128 stands for zero in the data rows.
Here are some points, each followed by its number:
[99. 118. 128. 99. 95. 119. 136. 128. 128. 134. 139. 128. 127. 140. 105.
 142.] 0
[128. 135. 128. 128. 132. 135. 127. 157. 128. 123. 115. 99. 153. 142. 148.
 120.] 1
[99. 114. 128. 99. 168. 103. 137. 128. 157. 150. 98. 157. 156. 139. 99.
 126.] 2
[128. 88. 128. 128. 130. 112. 128. 99. 128. 144. 139. 128. 134. 130. 147.
 110.] 3
[157. 62. 99. 128. 82. 89. 133. 99. 99. 99. 155. 157. 85. 87. 148.
 72.] 4
[99. 122. 128. 99. 118. 115. 110. 99. 157. 111. 123. 99. 131. 108. 101.
 129.] 5
[99. 136. 128. 128. 153. 169. 147. 157. 157. 156. 121. 157. 146. 167. 148.
 124.] 6
[128. 146. 128. 128. 125. 105. 132. 128. 157. 135. 149. 128. 133. 150. 135.
 145.] 7
[128. 112. 99. 128. 104. 107. 136. 99. 157. 109. 112. 99. 117. 108. 153.
 102.] 8
[99. 126. 157. 99. 97. 112. 103. 99. 99. 124. 119. 99. 115. 146. 89.
 79.] 9
[128. 114. 128. 99. 121. 93. 111. 99. 99. 124. 119. 157. 134. 128. 111.
 132.] 10
[128. 121. 99. 99. 112. 95. 108. 157. 99. 112. 145. 128. 137. 158. 154.
 127.] 11
[157. 116. 128. 128. 124. 145. 84. 99. 157. 94. 102. 128. 121. 111. 158.
 125.] 12
[157. 132. 157. 157. 152. 118. 126. 157. 128. 166. 144. 157. 120. 151. 153.
 109.] 13
[99. 141. 128. 99. 137. 147. 120. 157. 128. 134. 103. 128. 134. 95. 97.
 94.] 14
[157. 98. 99. 157. 138. 140. 132. 99. 99. 124. 136. 99. 78. 106. 180.
 94.] 15
[157. 121. 157. 157. 145. 114. 127. 128. 157. 102. 69. 99. 139. 129. 129.
 136.] 16
[157. 138. 99. 157. 111. 119. 175. 128. 128. 104. 187. 128. 86. 115. 163.
 118.] 17
[157. 128. 128. 157. 173. 175. 169. 157. 128. 147. 115. 128. 114. 116. 139.
 131.] 18
[99. 104. 99. 99. 122. 108. 88. 128. 99. 88. 124. 99. 85. 109. 133.
 88.] 19
[99. 114. 128. 157. 107. 127. 82. 128. 99. 123. 117. 99. 131. 152. 140.
 105.] 20
[157. 147. 157. 157. 117. 107. 107. 157. 157. 133. 110. 99. 157. 149. 157.
 145.] 21
[128. 141. 157. 128. 123. 109. 139. 157. 157. 133. 113. 99. 135. 163. 114.
 145.] 22
[99. 132. 157. 99. 139. 201. 154. 157. 99. 174. 156. 157. 117. 140. 123.
 115.] 23
[157. 114. 128. 128. 152. 123. 132. 157. 157. 129. 153. 128. 128. 118. 138.
 143.] 24
[157. 111. 157. 157. 124. 148. 147. 128. 128. 134. 130. 157. 111. 159. 136.
 130.] 25
[157. 162. 99. 157. 123. 113. 157. 99. 128. 119. 168. 128. 136. 124. 198.
 141.] 26
[128. 106. 128. 157. 108. 95. 101. 128. 99. 118. 103. 128. 120. 130. 137.
 112.] 27
[157. 156. 157. 157. 110. 75. 156. 99. 128. 87. 169. 157. 128. 112. 138.
 160.] 28
[128. 161. 157. 157. 170. 160. 154. 128. 157. 127. 147. 157. 164. 134. 162.
 162.] 29
[128. 130. 157. 157. 166. 178. 151. 157. 128. 166. 125. 157. 129. 115. 124.
 144.] 30
[128. 148. 99. 157. 76. 94. 74. 99. 99. 127. 140. 99. 105. 135. 132.
 112.] 31
[157. 146. 157. 99. 103. 111. 90. 157. 157. 142. 111. 157. 128. 122. 135.
 124.] 32
[128. 129. 128. 128. 127. 113. 133. 99. 128. 93. 150. 128. 133. 147. 151.
 144.] 33
[99. 123. 128. 99. 103. 106. 111. 99. 99. 103. 96. 99. 108. 105. 93.
 118.] 34
[157. 98. 99. 99. 115. 138. 113. 99. 99. 115. 149. 157. 77. 91. 123.
 100.] 35
[157. 108. 128. 128. 83. 86. 125. 128. 99. 105. 129. 99. 129. 125. 98.
 125.] 36
[99. 145. 99. 99. 110. 95. 126. 128. 99. 101. 94. 99. 125. 138. 101.
 75.] 37
Which point above is nearest to each new point by angle, seen from the average point of the numbered points? Its number follows each.
[157. 110. 157. 157. 119. 104. 106. 128. 99. 116. 135. 99. 133. 121. 121.
 102.] 36
[99. 109. 157. 128. 150. 152. 135. 157. 128. 158. 133. 157. 108. 77. 106.
 131.] 30
[157. 83. 128. 99. 118. 154. 101. 99. 99. 130. 142. 128. 109. 113. 129.
 102.] 35
[157. 187. 157. 157. 197. 141. 148. 157. 157. 168. 168. 157. 182. 151. 174.
 178.] 29
[99. 138. 128. 128. 144. 158. 140. 99. 157. 103. 160. 128. 120. 133. 112.
 140.] 29
[128. 124. 128. 157. 99. 122. 127. 128. 128. 128. 150. 99. 135. 120. 120.
 138.] 36
[128. 116. 128. 99. 125. 125. 136. 128. 128. 113. 121. 128. 92. 136. 127.
 150.] 0
[99. 135. 99. 128. 158. 120. 115. 128. 99. 99. 138. 128. 109. 108. 119.
 133.] 19
[99. 152. 157. 128. 105. 99. 118. 157. 128. 156. 110. 99. 178. 157. 110.
 139.] 22
[128. 148. 157. 157. 143. 132. 137. 157. 128. 136. 123. 128. 146. 156. 139.
 132.] 29
[128. 152. 157. 157. 128. 119. 122. 157. 128. 148. 114. 157. 149. 134. 111.
 157.] 30
[157. 193. 157. 157. 175. 178. 160. 157. 157. 173. 167. 128. 191. 174. 185.
 163.] 29
[99. 115. 128. 157. 139. 125. 113. 128. 128. 119. 148. 157. 109. 119. 108.
 128.] 30
[157. 130. 128. 157. 128. 151. 156. 128. 157. 144. 145. 157. 138. 117. 148.
 118.] 29
[99. 127. 128. 99. 115. 125. 125. 99. 157. 86. 111. 99. 155. 121. 81.
 140.] 5
[99. 78. 99. 128. 116. 123. 116. 99. 99. 98. 117. 99. 102. 99. 129.
 99.] 19
[128. 134. 128. 157. 133. 120. 121. 128. 157. 146. 137. 128. 132. 147. 148.
 130.] 7
[99. 108. 99. 128. 101. 104. 108. 99. 99. 109. 74. 99. 113. 106. 123.
 125.] 34
[99. 163. 157. 128. 120. 135. 124. 157. 157. 133. 151. 157. 141. 153. 155.
 134.] 6
[128. 111. 128. 128. 100. 124. 121. 128. 99. 128. 139. 128. 129. 107. 116.
 115.] 36
[157. 154. 157. 128. 176. 178. 182. 128. 157. 141. 159. 157. 168. 150. 172.
 150.] 29
[157. 132. 157. 157. 112. 120. 133. 128. 157. 133. 139. 128. 132. 156. 149.
 148.] 21
[157. 121. 99. 157. 109. 106. 122. 128. 157. 134. 161. 157. 127. 113. 125.
 116.] 17
[99. 105. 99. 128. 158. 151. 133. 157. 157. 124. 143. 157. 107. 134. 164.
 134.] 6
[99. 142. 128. 99. 125. 125. 85. 157. 128. 122. 92. 157. 111. 116. 103.
 116.] 14
[128. 106. 157. 128. 127. 150. 129. 99. 157. 149. 129. 128. 109. 135. 145.
 135.] 25
[128. 127. 128. 99. 111. 141. 112. 128. 157. 119. 121. 157. 143. 121. 133.
 126.] 32
[128. 179. 157. 157. 166. 139. 162. 99. 157. 158. 110. 157. 148. 154. 133.
 176.] 29
[128. 115. 157. 128. 112. 126. 106. 128. 128. 161. 109. 128. 119. 104. 169.
 113.] 32
[128. 134. 128. 99. 147. 128. 126. 157. 157. 130. 107. 99. 141. 108. 102.
 129.] 14
[157. 143. 157. 157. 135. 141. 128. 99. 157. 109. 152. 99. 169. 167. 140.
 163.] 29
[157. 136. 128. 157. 147. 169. 143. 128. 157. 116. 162. 157. 133. 148. 158.
 174.] 29
[128. 129. 128. 99. 137. 144. 155. 99. 128. 145. 173. 157. 114. 120. 155.
 95.] 23
[157. 145. 128. 128. 141. 151. 142. 128. 157. 121. 130. 128. 107. 108. 152.
 148.] 18
[128. 128. 157. 157. 161. 147. 137. 157. 99. 122. 164. 128. 154. 141. 141.
 147.] 29
[128. 109. 99. 128. 140. 146. 141. 99. 128. 133. 110. 99. 136. 127. 128.
 112.] 8
[99. 71. 128. 99. 118. 161. 71. 157. 99. 145. 114. 157. 142. 127. 66.
 77.] 14
[128. 128. 157. 157. 142. 112. 131. 128. 128. 125. 145. 157. 148. 123. 139.
 126.] 29
[128. 142. 99. 157. 142. 177. 126. 128. 157. 121. 150. 157. 139. 120. 143.
 179.] 29
[157. 144. 99. 99. 104. 94. 165. 99. 128. 85. 121. 99. 112. 117. 170.
 98.] 8
[157. 119. 99. 157. 116. 148. 119. 157. 99. 83. 117. 128. 118. 116. 132.
 103.] 15
[128. 129. 99. 128. 134. 118. 134. 128. 157. 130. 105. 128. 144. 128. 110.
 130.] 2
[157. 161. 157. 157. 133. 141. 140. 128. 157. 107. 119. 128. 108. 144. 154.
 128.] 29
[99. 116. 157. 157. 122. 148. 129. 157. 99. 129. 169. 99. 126. 133. 83.
 115.] 23
[128. 84. 157. 128. 150. 131. 127. 128. 99. 143. 90. 128. 114. 123. 119.
 120.] 30
[157. 164. 157. 128. 126. 138. 151. 99. 128. 123. 144. 157. 157. 176. 147.
 147.] 29
[157. 144. 128. 157. 107. 98. 144. 99. 99. 113. 111. 157. 113. 103. 118.
 143.] 28
[157. 108. 99. 99. 137. 130. 169. 99. 128. 132. 172. 157. 127. 115. 176.
 128.] 26
[99. 63. 99. 99. 78. 114. 107. 128. 99. 92. 122. 99. 87. 108. 132.
 105.] 19
[157. 158. 157. 157. 175. 127. 65. 157. 157. 191. 123. 99. 189. 126. 104.
 164.] 21
